128 stands for zero in the data rows.
Here are some points:
[107 160 122 171  96 152 121  93]
[139 161 123 158 117 171 151 135]
[178 110 120 101 165  99 144 143]
[103 100 160 133  96 138 162  95]
[105 182 144 119 161 151 136 165]
[136 157 120 159 107 137 107 108]
[140 171  69 173 128 144 101 109]
[ 74 151 147 165  83 157 125  97]
[ 73 181 125 185  82 169 124  87]
[187 100 114 103 139 113  96 177]
[126 177  91 174 120 172 142 122]
[ 83 141 171 142  91 173 142 104]
[146 158  81 112 181 121 114 176]
[ 83  98 162 140 101 137 172  84]
[135  72 140 118 107 130 139 122]
[ 78  62 199  43 158   0 149  73]
[126 160 118 135 153 145 101 157]
Here are 24 more points, each followed by its number:
[156 139 129 135 133 156 159 139] 0
[183 135  86 123 160 114  96 165] 1
[140 137 129 154 106 160 156 117] 2
[108 168 124 165 118 154 124 119] 3
[ 88  76 168 107  91 103 137  78] 4
[121  83 177  72 129  51 133  86] 5
[162  73 146  81 115 102  81 166] 6
[ 89  98 174 111 127  92 165  71] 7
[168  42 120  87 112  77  51 162] 8
[196  62 109  67 142  69  57 183] 9
[124 159 125 174  98 188 171 134] 10
[101 163 119 122 160 122 118 151] 11
[168 137  94 157 116 123  99 107] 12
[123 194  74 196 110 176 133 108] 13
[116 149 127 131 159 127 150 154] 14
[158 152  90 134 157 128 101 147] 15
[155 154  61 110 185 104  99 175] 16
[135 179  76 173 126 153 117 116] 17
[138 153 115 164 111 171 154 124] 18
[156 111 147 101 134 106 124 145] 19
[ 36 112 220 114  81 141 125  58] 20
[140 119 155 131 147 154 175 148] 21
[ 99 115 160  84 181  88 181 159] 22
[141 170  55 144 156 117  74 143] 23
Which two of these numbered points are nearest to each point below by angle, seen from the average point of the first points? Their numbers follow each, nearest first.
[169 122 117 144 128 135 129 126] > 12 1
[131 119 115 162  96 151 149  91] > 2 18
[104 162 122 176  90 171 143  86] > 3 13
[ 83 121 141  96 179  91 158 145] > 22 14
[131  85 168  98 101 115 109 132] > 6 8
[164 108 132 106 151 102 154 132] > 19 9
[ 99 158 121 139 147 146 136 146] > 11 14
[158  82 145  93 122 105 112 140] > 6 19
[118 166 137 116 164 141 163 171] > 14 11
[111  76 151  77 159  39 150 100] > 5 7
[154 160  77 139 149 114  69 148] > 23 15
[167  90 121  82 170  74 135 142] > 19 9
[ 89 171 137 184  71 204 173 117] > 10 18
